Read these off the table that follows. Counting starts at 0.
1) Give the top-right entry.
2) Give the entry directly below the largest entry.
3) Give the entry directly below the centre entry.
4) Give the entry just left of the smallest entry.
5) Give the entry just right of 138.
6) Give the entry just left of 141.
7) Give the entry directly above 131.
8) Give the entry in row 1 and column 0.
array([[142, 120, 154, 121, 126],
       [120, 131, 122, 138, 137],
       [120, 115, 145, 137, 136],
       [109, 110, 105, 124, 122],
       [145, 141, 116, 118, 128]])
1) 126
2) 122
3) 105
4) 110
5) 137
6) 145
7) 120
8) 120

110  129  108  113  130  120  112  143  124  122  106
129  128  110  122  120  146  143  125  141  145  107
121  143  117  148  139  111  143  140  112  120  142
133  110  116  116  114  117  122  113  111  106  147
119  110  109  127  110  121  145  140  128  135  129
119  116  136  124  138  120  147  134  120  117  129
122  106  119  119  121  135  148  118  108  114  134
119  127  144  112  109  137  109  114  135  128  137
109  144  122  125  147  123  107  125  125  124  132
119  114  123  143  121  118  134  116  122  119  142
Indices start at 0.
The bottom-left entry?
A: 119
The top-right entry -> 106
The entry in the bottom-right corner -> 142
The entry at row 2, column 1?
A: 143
The entry at row 0, column 0?
A: 110
The entry at row 1, column 0 is 129
The entry at row 2, column 0 -> 121
The entry at row 0, column 1?
A: 129
The entry directly above 141: 124
The entry at row 0, column 2 is 108
The entry just left of 132?
A: 124
The entry at row 2, column 2?
A: 117
